One vector is turned by the same rotation once a step. Each row is the vector after some number of steps, and that number follows the row.
The counts run from 0 to 610.
[134 140 148 179 119 139 132 128 122 151 144 173 124 173 140 110 130 140
  95 109 111 146 132  90 121  93 115 125  83 119 170  86  81  98 125  99
 146 131  75 110 149 127 157 121  93 106 135 184 139 127 122 156  64 142
 145]	318
[112 104 125 171 124 152 119 147 181 144  99  72 133 155  94 121 114  98
 116 115 126 138 105 154 140 151 150 144  85 123 160  75 153 107 104 155
 177 109 124 138 152 162 155 107  93 153 114 126 105 125 119 144 111 143
  97]	444
[151  87 114 157 110 147 117 148 125 131 119  99 113  93  88 114 123 116
 142 116 139 118  83  94 150 111 101 136 105 141 163 103  92 120  93 211
 147  71 135 120  93 144 119 147  96  91 138 129  90 120 144 128  90 150
 116]	192
[135 119  99 176 117 137 113 138 153 114 140 143 123 130  97 120 121 151
 129 139 115  86  63  79 174 107  87 143  96 150 176  90 138 123 121 196
 137  85 113 110 121 127 136 156  94  95 131 125 126 116 158 128  86 145
 129]	185
[110 116 122 167 128 152 157 132 120 162 130 132 109 117 105  78  83 155
 134 123 148 122  98  64 141 128  57 136 117 131 149 117 153 112 109 163
 140 105 126 160 158 149 106 146  94 133 167 134 119 111 156 168  93 121
  82]	118
[178 142 111 128 139 143 137 163 133 141 124 111 109 136  76 127 107 100
 105  92 149  99 126 122 109 104 141 139  84 122 167  70 100 104 129 136
 153  96  84 117 106 155 149 131  99  89 110 162 110 139 122 124  63 141
 149]	531
[131  75 125 187  82 131 143 141 105 132 124  90 132 130 114 132 120 114
 116 111 105 100 151  98 144 135  79 124 133 159 129  87 166  83  91 162
 167  91 145 142 144 161 159 142  63 130 133 123  95 150 116 131  95 125
 138]	269
[121 109 129 184 115 149 144 144 121 105 141 102 134 110 129  96 121 116
 104  68 152 168 125  92 103  93  56 112 138 160 132  67 105 115 112 151
 130 147 105 124 173 153 117 116 111 104 159 175 106 131 133 144 110 126
 108]	89
[ 97  71 148 124  90 152 117 144 124 148 128 141 115 124 156  90  97 125
 153 110 105 125 157  69 119  91  61 131 115 106 169 103  97 117 135 152
 122 142 142 130 168 157 155 154  93 139 152 138  84 146 132 173  93 133
 109]	483
[ 89 116 138 173  95 139 155 153 135 127 139 139 135 153 124 123 117 138
  91  80 136 126 155  78 118 120  88 129 137 169 118  85 150 107 130 136
 163 128 119 146 200 138 165 114  69 132 151 157  97 136 148 122 101 122
 142]	92
[125 109 145 157  84 133 136 123  93 138 139 131 149 115 146 128 139  92
 125 100 102 111 171  81 144  95  57 113 132 136 152 115 116 102 138 151
 126 127 118 137 175 150 159 151  87 140 154 166 124 153 117 165  71 112
 145]	490
[138 123 130 149 112 162 121 123 112 190  83 121 126 155  84 112 112 120
 167 121 136 118 159 120  95 119 118 138 130 108 199  94 112 124 158  97
 159 131 139 146 127 133 165 131  66 120 125 120 111 144  79 159  62 154
 143]	137
[ 82 138 126 120 138 151 140 151 138 167 125  98 136 141 123  84  93  63
 132  76 132 147 130 119 162 126 138 157  87 107 160  73 133 117 103 122
 135 105 109 123 159 181 156 155 118 113 123 157  85 124 119 125  75 154
 117]	304
[107  76 164 120 109 153 113 155 166 152 120 116 111 151 139  62 113 125
 133 130 140 144 114 108 127  72  90 164 110 110 198 101 112 124 116 119
 129 138 136 123 126 147 115 139  98 154 125 129  84 119 140 175 119 187
 108]	477
[108 158 130 181  91 117 125 143 114 118 136 140 132 119 156 105 107 105
 109  74 139 160 156 101 174 111 117 135 101 129 158  63 140 122 123 162
 142 163  97  94 159 131 174 139 102  98 121 184 120 128 132 128  91 123
 121]	237
[122 151 133 123 118 146 105  97 155 114 169 113 119 117 101  86 128 159
  81 127 101 142 113 105 163 105 115 145  72 106 176  75 110  89 126 125
 143 166  94 126 147 104 115 127  65  91 136 133 129 139 108 147  71 119
 119]	546
[135 146 133 150 144 142 166 111 159 145 138 129 122 157  85 106  76 152
 122 139 133 135 135 100 151 115 134 134  83  91 177  96 145 115 136 120
 153 142  88 141 192 145 150 106  55 134 140 105 144 133 137 153 107 133
 100]	289
[112  91 123 114  84 148  99 125 117 105 131  74 126 103 108  95 149  87
 122 100 110 120 114 126 163 115  71 151 134 134 182 101 118  90 120 136
 142 137 160 119 116 139 133 148  94 106 148 152  78 143 103 149  69 114
 139]	556
[173 113 148 157 107 158 175 174  98 154 126 121 115 141 133  89 107 120
 104  91 150 161 124  88 104 125 105 138 100 112 153  94 123 118 111 139
 167 126  92 138 138 156 141 106 114 165 125 179  75 118 154 168 113 138
  93]	455
[121 130 131 154 121 157 128 159 136 179 105  98 119 139 121  95 102 105
 124  85 161 157 163 124 117 141 153 149  67  97 136  56 118 124  97 150
 184 122 110 137 148 153 148 122  82 137 127 136 101 125 125 133  99 150
  75]	451
[117 154 143 137 103 156 136 153 113 145 108 142 132 139 118 110 138 144
 132 108 143 121 161 109 133  92 136 165 108 135 182 131 119 101 123 144
 169 170 174 138 222 127 147 120  89  99 137 160 133 119 159 122  67 125
 139]	569
[141 131 112 116 105 177 100 167 116 147 121 123 138 135 116 135 145  81
 148  79 118 109 140  98 105  94  84 139 118 133 165 103  85 131 146 148
 138 135 123 112 185 147 142 135 135 133 133 168 102 145 136 115  48 142
 137]	167
[176 128 117 183  84 158 140 134  83 152 113  85 148  97 101 126 105 136
 127  79 119 141 153  88  98 136  71 109 132 150 135  81 145 110 116 156
 178 143 126 154 161 131 150 116  96 138 124 148  94 156 130 129  85 116
 117]	600
[122 167 134 154 127 165 117 150 142 156 120 135 133 160 112 115 160 132
 105 103 140 159 135 114 112  88 118 154  82 145 141 105  74 126 120 143
 167 140 112 140 188 106 116 110 101 108 140 168 154 123 158 112  47 152
 138]	172
[127 115 121 174 122 128 140 118 147 119 142 136 150 116  98 135  91 144
 127  99 118 129  93  58 139 123 124 103  73 120 148  72  97 131 116 179
 149  81  93 130 169 152 150 144  95 109 143 144 129 144 128 152  75 116
 103]	516
[137 150 106 150  97 144 123 155 103 136  95 145 120 132 112  70 128 126
 138 101 170 159 108  97 142 109 104 181 143 127 188  89 128 151 134 124
 157 137 134 112  90 107 138 140  99  75  96 167  91 110 144 115  95 164
 144]	390
[107 117 139 144 124 134 125 143 176 136  94 133 162 166  87 126 114 148
 146 127 121 115 114  94 118 112 156 135  68 113 175 100 102 137 122 171
 174  97 140 144 199 155 125 128  91 134 127 116 139 143 151 146  78 140
 107]	510
[126 114 136 150 113 151 122 149 116 134  75 108  99  94  95  73  90 110
 139  94 197 120 118 125 136 117  93 158 123 121 173 103 142 114 104 176
 134 132 167 126 118 157 113 145 111  79 117 153 103 116 134 180  95 116
 110]	52
[ 78  97 133 121 112 148 125 124 137 168 126 104 136 164 111  68 115  88
 132 126  86 143 120 110 159 111  84 184 114 119 163  88 127 124 110  99
 140 126 139 140 165 130 128 163  82 116  98 117  85 153 128 118 104 179
 126]	474
[105 117 109 145  97 158  72 125 155 146 100  90 131 126  88 121 147 126
 128 142 118 102 106 123 162 133 100 161 106 140 148  89 138 115 116 186
 160  96 160 153 128 112 113 152  75 113 124 104 131 156 116 128  46 137
 128]	188
[151 116 100 192 148 148 115 151 152 121 139 111 121 191 115 110 136 102
 134 131 122 145 122 123 144  86 118 149 113 123 171  75 118  91 100 120
 165 109 116 106 134 152 112 108 105  97 152 135 148 117 124  92  71 185
 107]	105
[ 69 115 144 126  99 148 119 132 152 147 119 102 164 137 116 127 141  87
 103  82 108 128  90 126 148 121 117 137 116 167 166  88 108 116 120 134
 122  98 117 133 161 145 184 135  91 134 133 172  76 125 126 134  84 134
 171]	158
[106  89 123 141  92 139  99 117 132 145 126 133 144 162 108 129 124 118
 128 129  65  82  84 100 134 108  69 138 123 159 182 106 129 100 134 117
 143  97 135 132 141 131 136 149  95 123 104 143 103 144 116 141  56 158
 169]	328
[138 113 124 163 140 134 159 133 134 129  99 124 176 155  85 105 122 102
 168 128 125 147  83  85 126  87 101 145 108 124 171 128 101 167 107 153
 140  85 136 138 175 156  85 127 119 116 128 138 135 124 162 131  80 178
 111]	507
[ 94 123 134 142 109 144 129 127 143 111 119 142 111  95 120  85  89 138
 119  89 168 154 114  97 138 117 100 133 102 116 182  70 114 147 141 177
 122 171 124 110 174 135 162 126 101  82 127 160  92 121 142 159 126 110
  93]	229
[153 109 133 176  89 150 159 125 123  92 131 149 120 136  88  98 141 136
  94 154 143 131  67  99 164 111  79 160 114 122 174 131 143 107 123 166
 177 123 127 138 138 105  99 102  70 116 139 144 125 121 149 184 103 120
 115]	37
[127 125 156 160  72 128 154 149 107 103 120 133 141 109 149  93 123 109
  89  79 144 157 109  89 154 120  91 144 130 134 171 106 149 119 114 158
 148 149 123 121 153 134 152 108 118 145 115 207  79 122 175 161 117 122
 142]	235
[188 172 150 160  97 148 162 133 108 143 114 106 117  91  83  97 118 144
  93 116 178 130 127 110 138 105  86 153 115 133 171 128 143 115 124 164
 148 137 110 145 122 113 122 106  73 113 124 141 141 126 146 179  93 115
 146]	206
[116 120 129 139  71 144  89 119 157 113 141  79 151  97 104 139 158 107
  88  94  99 129 129 113 140 117  66 122 100 152 139  67 116 109 119 179
 142 117 106 128 154 112 136 132  80 134 135 140 113 169 104 149  73 109
 150]	12
[131 116 113 143 122 154 160 171 127 152 103  89 122 118 101  91  83 100
 138  86 159 142  94 105 141 127  99 157 110 127 157  92 164 133  97 160
 158 110 119 140 135 176 127 120 129 148 114 151  68 110 171 146 111 155
  85]	448
[ 97  92 151 120 104 157 126 122 147 129 104  97 128 129  76  95 122 113
  91 110 128 163 104 144 135 127 140 152  92 114 193  89  95 141 112 136
 172 151 158 133 173 127 150 101  83  97 110 147  68 137 131 150 120 127
 120]	224
[ 81 126 155 133 115 129 115 128 172 144 138  90 157 127 132 115 126 105
  96  93 112 130  93 130 171  99 130 137  88 158 184  81 109 111 109 133
 112 101  85 111 167 147 175 129 109 128 139 171 106 123 130 147  82 149
 155]	157
[ 74 107 125 137 108 152 120 152 156 141 111 109 135 127 104 103  87 133
 117  75 139 132 153 112 100 113  84 130 130 148 142  57 125 132 113 138
 142 163 150 145 212 146 142 125  89 107 131 132  87 153 132 118 105 126
 115]	85
[139 118 145 176  97 140 178 139  92 160 124 111 134 116 130  97  90 137
 124  99 142 109  99  75 154 127  92 138 126 144 161 130 166  96 104 149
 144  77 113 151 114 164 149 147  88 155 146 162 105 112 143 180  90 125
 129]	125
